In the rows, zero is written as 128.
The rows below come in pairs that one turn or mirror swaps. Which row does each named row swap with?
The rows were stretched afterwards, more along some directions than others.
sivi: [107 125 135 136 121 135 159 133 127 143 129 141 136 127 153  97 121]
pud: [130 117 133 125 121 148 137 137 125 153 151 150 154 117 156  86 133]
noru: [127 126 136 133 129 131 110 113  96 123 125 111 147 119 158  89 155]
vab: [107 121 135 170 123 131 119 124 118 160 161 115 132 121 159  98 162]
Pavap: [128 132 144 149 117 146 145 140 100 137 133 138 134 118 157  78 124]
zupu: [110 145 125 129 113 150 148 143 116 126 130 139 139 109 162 103 122]
dufus: [106 137 137 140 132 145 146 127 112 144 161 144 159 111 183  82 136]
zor: [136 116 138 150 116 145 112 136  99 142 142 128 135 116 158  84 173]
Sumak: [128 124 131 119 107 124 138 136 124 135 149 137 149 113 164  85 148]
fibu: [116 130 132 164 127 158 115 129  91 136 125 112 119 113 148 101 140]
dimun: [100 131 135 167 121 151 133 131 100 138 139 130 127 120 161  90 150]
zose: [123 125 131 164 122 139 138 128  96 135 124 136 135 111 142  76 128]
Bupud: [107 114 132 148 124 144 135 109 109 138 146 118 137 106 149 100 133]
nit: [106 132 131 144 109 125 145 138 137 140 154 149 145 134 174 112 150]
nifa: [130 119 137 135 119 146 134 136 119 153 140 113 131 117 143 108 127]
dadas: [120 126 140 137 125 128 127 113  95 135 127 126 145 130 152 105 168]
mosev: [105 136 137 142 126 147 126 123 109 154 133 123 153 108 169 106 163]
vavi: [122 138 143 133 111 141 140 142 106 123 117 132 142 116 143 104 135]
telam: [119 140 129 130 116 138 145 135 117 122 141 133 146 117 156  96 116]
Sarev: [116 137 133 161 127 160 117 130  90 141 147 105 134 101 144  92 148]
Nunu: [100 124 126 146 122 145 123 126 100 143 124 108 124 103 136 100 163]
Zula: [125 131 119 120 122 145 139 135 111 139 139 132 162 105 179  98 143]
sudek: [109 115 116 144 123 142 117 111 122 149 143 113 136 135 159  99 168]
Fug: [127 109 121 129 121 138 123 127 128 150 147 135 144 126 185  65 135]
givu: [128 116 152 143 117 132 123 127 104 132 128 128 145 107 160 106 162]
tosu: [122 132 119 137 125 147 126 126 127 154 133 114 160 108 144  80 135]
Vaf: [ 98 123 101 145 117 140 120 135 125 156 156 120 127 112 167  87 152]
Momop: [ 94 148 126 155 113 134 147 128 109 135 126 118 144  99 131 122 144]
tapot: [100 145 119 153 109 129 137 124 128 146 141 111 135 102 137 125 139]
fik: [130 119 123 154 115 139 130 124 108 142 142 130 125 106 152  74 129]
lugar: [112 128 134 141 125 144 147 131 102 140 117 150 145 102 158  92 117]
Bur: [109 129 127 139 126 130 144 128 112 146 150 165 155 130 182  72 151]
bonev: [ 94 132 115 158 127 140 127 110 103 143 107 111 134 118 158 101 154]
gita: [ 90 145 126 157 111 131 128 132 102 132 135 116 127 107 148 114 153]
gama: [115 118 117 169 137 140 105 128 103 154 144 123 142 118 175  93 149]
noveb: [103 126 125 156 120 127 132 129 132 147 144 144 151 126 191  85 162]
nup: [105 122 131 145 123 144 116 123 121 162 151 104 142 108 161 111 155]
voron: [119 111 130 137 125 129 127 115 112 132 127 150 140 136 191  73 140]

vavi is swapped with dimun
zose is swapped with Momop
nifa is swapped with Vaf

The rows below come in pairs that one turn or mirror swaps. Which row does each named row swap with?
The rows were stretched afterwards, more along some directions than others.
gotu: [113 127 125 142 133 115 133 121 120 111 120 131 132 138 132 107 121 116
 134 150 125 130 132]
Luv: [129 132 144 134 127 114 129 131 137 135 124 139 149 122 135 145 133 116
 101 136 116 142 119]
veg: [121 130 133 137 111 109 132 129 136 132 137 130 130 115 132 128 113 117
 130 134 109 127 138]
tugu: [127 141 137 133 130 121 117 123 126 124 131 134 132 118 124 135 123 107
 126 133 118 130 131]
fegos: [124 133 126 128 127 126 136 131 120 130 116 111 138 127 124 125 130 121
 111 133 122 135 121]
Pape: [134 134 135 143 129 108 153 129 115 128 101 127 130 124 129 125 117 119
 131 144 105 102 138]
ruri: [121 115 138 133 118 120 122 127 121 125 116 137 132 113 146 121 110 116
 134 123 113 138 135]
Mugav: [132 135 121 131 136 132 130 127 112 136 112 116 149 131 129 140 146 106
 120 134 127 131 108]
Meb: [114 134 143 133 128 119 129 120 134 134 135 113 135 121 119 116 142 124
 114 132 121 129 112]
begit: [126 143 133 131 137 121 133 127 130 134 125 120 151 143 127 125 146 118
 101 155 113 137 123]
bude: [119 125 118 138 131 112 148 115 127 139 120 106 141 141 130 139 134 121
 118 140 112 141 132]
zot: [129 123 118 116 135 123 124 131 125 136 125 126 141 118 138 143 129 117
 116 136 122 142 127]
dizaz: [117 116 139 126 123 112 120 134 137 156 124 140 143 127 132 132 126 114
 113 123 108 135 135]
gazu: [137 121 115 127 119 127 134 123 120 120 119 121 108 117 130 122 111 126
 133 122 128 117 139]
som: [118 149 130 136 137 109 135 121 123 130 122 115 158 132 134 140 130 106
 104 155 109 141 129]
ruv: [123 130 138 137 119 108 134 140 136 136 123 138 125 116 132 129 104 126
 136 134 107 114 146]
Pefe: [109 109 142 129 135 119 140 124 127 140 116 134 142 113 137 126 120 121
 121 126 117 130 128]
teni: [127 131 131 144 116 117 141 124 126 140 120 122 135 129 130 133 121 118
 128 141 124 105 128]
runur: [133 131 131 129 133 112 134 115 126 137 112 113 139 131 130 121 138 126
 108 143 126 128 121]
balu: [129 142 117 132 138 126 132 125 109 123 115 104 136 132 128 126 134 121
 112 141 128 137 118]
Ber: [117 123 140 141 146 113 143 119 119 133 121 135 142 144 133 129 128 116
 109 143 107 150 141]
maseg: [134 152 136 121 145 115 136 136 124 131 119 117 152 129 128 124 145 126
 111 157 117 135 118]
lalet: [112 143 151 133 139 114 136 126 133 155 118 121 154 127 136 128 141 135
 112 145 112 118 125]
duv: [118 123 122 143 131 122 121 114 124 118 123 127 124 143 126 116 134 117
 127 126 135 146 134]
gulu: [141 145 130 119 136 112 114 119 119 124 131 122 141 114 141 121 123 110
 115 144 122 144 122]
dakir: [131 134 144 140 130 113 142 117 130 130 110 134 132 116 134 116 116 112
 120 144 119 108 129]
lopa: [143 142 130 123 119 128 115 135 122 120 125 132 123 117 127 127 127 117
 128 129 121 123 123]
mez: [118 134 148 132 120 110 140 132 139 152 135 133 138 130 125 133 128 132
 115 139 118 123 138]
dop: [121 115 139 127 140 112 137 121 122 134 121 139 150 110 144 133 125 117
 108 137 108 141 142]
soro: [136 145 124 127 134 127 139 132 121 121 112 131 152 126 138 148 122 110
 125 150 120 126 126]
Vod: [120 133 123 135 126 116 137 122 127 130 117 135 127 113 136 119 102 103
 130 148 110 125 138]
Vup: [136 120 140 126 122 128 125 129 125 129 123 130 128 119 140 127 131 134
 110 119 118 131 127]
bigu: [124 133 140 146 123 101 122 122 134 125 126 136 134 136 134 119 110 110
 122 148 106 136 149]
pafe: [117 114 136 142 120 115 119 124 122 133 119 132 120 110 140 120 104 114
 128 118 119 134 133]
bape: [130 122 143 141 136 107 124 115 125 130 122 139 136 116 144 118 117 114
 108 141 126 139 141]
bagi: [112 123 123 146 152 123 136 124 114 131 111 132 138 136 137 135 125 117
 108 140 110 143 133]
nidi: [127 122 114 138 134 123 148 127 111 127 103 124 138 132 137 145 121 110
 131 144 119 119 142]
tor: [135 148 134 120 131 124 135 138 116 146 108 116 153 124 134 138 132 124
 118 145 113 120 109]
sigev: [125 123 142 126 124 112 125 124 135 149 123 123 141 112 124 138 126 115
 108 127 108 126 127]
pepo: [116 138 129 122 143 116 142 130 124 143 117 116 143 120 131 121 127 132
 122 151 125 133 127]
lival: [124 126 129 120 141 123 147 121 112 127 118 124 146 131 131 120 147 128
 123 147 115 130 120]
zovul: [128 115 128 126 148 110 141 116 128 138 124 133 141 125 135 142 128 115
 102 142 119 146 145]
Lub: [126 129 124 141 115 115 141 128 125 141 119 119 124 129 124 133 123 128
 132 131 126 110 133]
gike: [123 128 129 130 129 124 132 130 126 132 126 128 124 119 121 119 112 115
 122 131 112 130 116]
Difuf: [112 133 138 131 126 104 131 119 126 127 123 136 140 129 151 121 110 109
 136 145 111 134 142]
Sadip: [141 128 132 141 127 114 127 116 130 128 126 136 128 124 138 139 123 100
 113 131 113 136 133]
dogo: [120 133 142 121 131 102 126 128 138 150 135 119 149 126 125 128 129 116
 107 146 108 152 126]
sig: [132 118 117 136 135 121 128 109 118 127 126 115 116 122 129 135 114 104
 119 124 120 137 126]
sizi: [126 141 135 132 111 110 124 128 143 148 123 120 148 115 136 139 131 109
 117 141 121 124 122]
tul: [143 149 123 114 124 131 140 134 119 131 120 110 128 118 117 134 135 129
 131 137 130 118 118]
gomi: [127 149 131 129 124 104 142 123 127 123 130 116 120 117 119 114 131 135
 134 150 126 117 132]
sipu: [125 132 142 114 117 126 141 148 132 138 124 131 131 118 121 137 124 124
 134 136 119 110 128]
dute: [114 145 129 135 126  98 142 112 137 135 131 116 139 130 125 132 117 109
 128 160 113 132 143]
zudul: [128 135 147 137 131  89 154 125 130 144 110 128 139 106 143 119 121 125
 110 143 106 123 145]
Vagu: [124 135 133 122 115 105 142 140 125 137 111 123 133 116 136 120 115 131
 134 145 119 115 140]
Vakam: [119 113 133 161 132 111 139 110 133 128 118 141 127 127 143 119 110 114
 110 133 117 130 145]
zulum: [119 142 142 113 131 115 134 130 136 157 123 129 155 133 133 131 137 117
 112 138 109 142 115]
Vevu: [133 143 145 128 129 111 134 122 137 148 123 133 146 112 129 133 129 111
 109 152 111 115 131]
Dele: [139 133 136 121 122 109 142 121 136 149 111 115 143 123 131 128 133 117
 114 153 115 116 124]
Gibuk: [125 143 133 147 119 113 135 120 128 123 124 116 120 139 126 113 125 117
 130 145 121 128 138]
Magar: [110 129 150 132 113 119 114 133 143 124 139 137 121 118 132 126 112 126
 124 136 124 126 135]
Suze: [114 127 128 122 126 125 114 121 138 130 140 124 135 130 130 131 138 123
 120 127 127 152 129]

teni is swapped with fegos
gike is swapped with gotu
Difuf is swapped with zulum
Vevu is swapped with dop
Vakam is swapped with Meb
Vod is swapped with lival

The rows below come in pairs that one turn or mirror swaps. Which row does each named row swap with?
The rows were stretched afterwards, more along some directions than others.
Rufit: [134 114 126 119 125 128 116 132 142 114 128 138 147 130 151 124 128 120
 126 124 127 121 139 132 143]
noke: [152 138 135 119 106 141 136 158 132 120 149  93 134 145 140 120 124 122
 136 128 117 108 146 120 101]
noti: [142 147 142 135 121 134 145 116 139 127 130  93 122 120 126 135 137 111
 141 126 110 112 121 130 135]
zoz: [144 122 131 122 125 127 106 147 128 132 123 129 151 137 137 122 130 136
 115 130 141 141 135 142 121]
Toze: [136 117 136 130 136 137 114 131 128 111 127 142 146 132 141 136 132 130
 123 134 133 131 137 130 127]
kap: [134 115 140 128 135 138 113 126 127 111 125 139 144 132 143 135 130 128
 124 133 130 133 137 128 126]
mosi: [138 144 135 121 121 123 120 136 133 120 128 120 134 128 152 122 137 127
 129 140 127 108 134 142 128]
Neb: [146 141 127 128 104 138 148 135 137 120 143  94 144 134 132 117 137 124
 130 112 120 135 123 129 144]
Papir: [135 148 135 125 112 143 132 121 134 119 127 116 134 119 157 121 136 125
 139 124  99 116 135 129 131]
lakav: [134 143 132 125 114 141 127 120 137 115 125 126 138 119 160 122 138 125
 138 123 102 116 138 129 135]
biv: [127 151 125 114 120 122 120 122 130 127 124 130 140 123 146 125 136 126
 119 136 133 122 115 136 140]
kebit: [146 148 127 122  96 139 155 125 132 122 145  86 145 137 133 120 131 122
 142 118 126 124 115 126 141]
tokif: [135 149 130 123 112 140 132 118 138 121 125 120 134 120 159 123 139 124
 138 124 103 112 136 130 134]
Mun: [130 126 120 122 117 131 117  99 133 124 126 136 148 135 143 141 134 129
 129 125 141 130 125 137 145]
gitas: [130 124 121 124 120 132 111 103 130 124 127 139 150 136 139 139 132 132
 129 124 146 131 129 138 143]
zime: [133 137 132 129 113 132 133 102 123 131 137 107 129 133 126 149 126 114
 126 125 133 121 106 132 131]
kize: [133 136 132 112 125 137 120 144 144 112 125 122 140 141 154 106 144 135
 123 134 145 123 127 122 123]
pek: [145 159 124 125 109 130 130 129 142 132 122 109 134 126 139 125 138 122
 135 122 125 110 134 132 125]
keleg: [143 145 144 133 131 128 124 128 128 122 137 113 119 127 135 134 141 128
 131 133 125 113 129 149 129]
Raden: [140 140 118 119 113 127 122 152 133 118 133 118 140 130 143 117 136 133
 124 124 127 123 150 128 120]
fufi: [139 140 147 134 132 134 145 117 149 120 123 106 134 123 131 130 144 114
 139 123 115 116 134 132 144]
refop: [135 111 130 123 136 125 104 131 132 117 126 149 145 126 142 136 127 122
 117 128 137 122 139 140 138]
kizak: [141 149 138 126 124 126 122 131 127 126 133 112 122 125 139 128 137 129
 131 139 129 110 129 148 128]
somun: [150 143 125 125  93 134 156 133 137 122 144  87 145 143 128 121 128 123
 137 119 128 123 120 125 139]
gavom: [133 134 135 123 129 141 121 124 137 132 134 116 138 141 138 124 136 128
 137 118 139 132 128 126 136]
nisi: [131 140 143 122 134 134 132 115 149 113 124 128 143 126 144 128 151 120
 130 126 127 116 140 135 151]
Ret: [138 145 143 133 126 132 143 116 142 127 124  97 125 119 130 129 140 113
 142 126 114 113 130 130 141]
Ril: [144 157 120 121 108 133 127 135 143 134 126 105 132 125 141 117 137 126
 142 123 128 104 140 127 124]
nekot: [146 139 132 127 114 139 146 138 134 117 142  92 142 137 136 116 140 128
 128 113 122 134 125 131 139]
Dogu: [137 118 130 126 139 122 112 131 136 122 122 140 142 127 132 140 128 118
 119 130 139 114 140 142 133]
Rom: [138 147 143 135 123 133 142 116 136 129 128  94 124 118 123 130 137 112
 141 124 114 117 126 128 140]
bulut: [140 139 117 120 118 122 119 153 133 118 131 119 140 131 140 117 137 134
 124 128 135 124 150 129 124]
zub: [128 124 122 124 120 134 114 100 133 120 125 141 151 134 142 138 134 130
 130 123 141 131 128 136 149]
lof: [129 140 133 130 114 131 132  99 120 138 136 102 125 130 122 144 129 112
 132 127 132 119 111 128 133]
mabam: [142 139 128 135 126 138 132 125 147 108 122 129 142 121 142 121 144 134
 140 120 123 120 132 135 156]
kagi: [141 134 125 133 126 136 128 124 147 108 120 133 148 127 142 125 142 137
 138 122 131 125 130 138 154]
Ladi: [134 120 141 129 134 142 117 130 126 113 127 135 143 127 147 130 134 129
 127 132 120 131 139 129 124]
zin: [145 137 122 115 114 130 119 158 133 120 139 109 139 136 140 119 131 128
 127 130 130 119 151 128 113]
vubaz: [146 138 129 135 123 141 138 130 149 105 123 123 144 125 143 119 142 134
 142 122 119 124 129 130 153]
Suzof: [142 135 127 127 105 144 145 130 136 116 142  98 141 136 133 114 137 130
 131 112 118 136 121 126 143]
vis: [144 138 119 114 118 124 119 156 131 119 135 110 141 136 144 117 136 133
 124 131 135 122 147 131 117]
zevub: [141 161 127 122 105 133 136 124 140 130 127 104 128 121 149 122 139 122
 143 122 111 106 135 130 128]
nipi: [157 147 143 131 110 154 150 149 136 114 146  90 127 137 139 121 126 117
 149 122 104 100 135 114 109]
mevom: [142 144 146 136 134 132 126 130 127 125 137 108 117 130 128 138 139 126
 133 134 122 114 131 144 125]
Kob: [139 115 149 125 133 142 113 132 130 124 134 122 146 151 142 130 133 129
 125 126 145 133 135 138 121]
bab: [138 143 146 127 133 136 134 120 152 115 122 117 136 123 140 123 148 122
 140 125 118 116 140 133 149]
Bipud: [140 123 132 125 142 122 106 129 135 124 121 141 141 129 131 144 133 121
 115 129 146 114 138 147 129]
gepeg: [146 139 121 127 100 130 144 119 134 120 134 103 148 143 122 135 123 122
 139 130 147 122 113 121 138]
dutul: [143 130 132 126 117 148 134 146 138 113 142 109 141 136 140 110 142 134
 124 113 121 138 126 126 135]
tubak: [143 119 139 120 129 133 102 148 126 133 126 125 145 142 140 121 126 134
 117 131 145 137 142 140 113]
vav: [144 154 122 122 113 129 124 133 143 129 121 114 135 128 141 126 137 125
 132 122 128 106 133 134 125]
did: [145 132 133 129 114 145 141 137 136 113 141 101 141 136 135 114 139 131
 126 112 118 137 123 128 140]
gekot: [146 117 138 124 128 128 104 145 125 128 128 126 149 139 141 132 127 131
 115 129 137 142 138 144 113]
Gat: [135 142 112 118 114 121 121 149 138 118 128 121 142 129 141 113 141 136
 124 130 142 128 140 128 134]
Fep: [130 145 113 124 117 118 124 134 138 117 125 127 139 125 141 116 147 132
 123 128 147 124 124 130 151]
zodor: [142 150 142 131 131 131 123 129 127 129 135 106 121 126 130 131 138 126
 136 135 128 110 136 146 131]
nazu: [150 139 131 113 109 143 130 154 132 118 145  95 138 145 147 119 123 125
 141 128 124 110 144 122 102]
rege: [144 117 145 123 131 138 106 144 127 130 132 121 143 145 141 126 130 133
 123 127 141 139 140 141 110]
felos: [144 128 129 125 139 124 103 137 134 124 123 137 139 128 128 141 132 124
 118 127 146 113 139 145 125]
tup: [133 137 131 130 113 134 129 102 120 137 139 104 123 133 122 145 123 112
 132 128 132 117 112 130 128]
notiz: [142 132 127 125 133 124 110 132 134 131 121 130 138 129 125 141 131 121
 122 128 148 111 137 142 126]
Masu: [146 141 121 127  94 132 157 122 136 121 139  91 151 144 127 128 123 118
 141 123 139 121 116 120 142]
Vefop: [132 134 127 126 122 135 134 132 138 116 134 119 136 136 144 111 145 130
 128 119 146 126 118 125 145]
Ruva: [138 127 138 121 127 148 119 147 140 112 133 119 141 143 148 110 142 132
 121 122 133 134 129 121 124]
podaf: [133 131 126 120 113 134 118 103 123 134 135 119 135 137 132 143 125 121
 128 126 141 122 117 135 131]
Gemav: [156 142 142 124 110 150 146 150 136 112 149  89 134 145 144 123 125 117
 144 127 111 101 140 116 102]

mosi is swapped with Kob
biv is swapped with gavom
nisi is swapped with Rufit

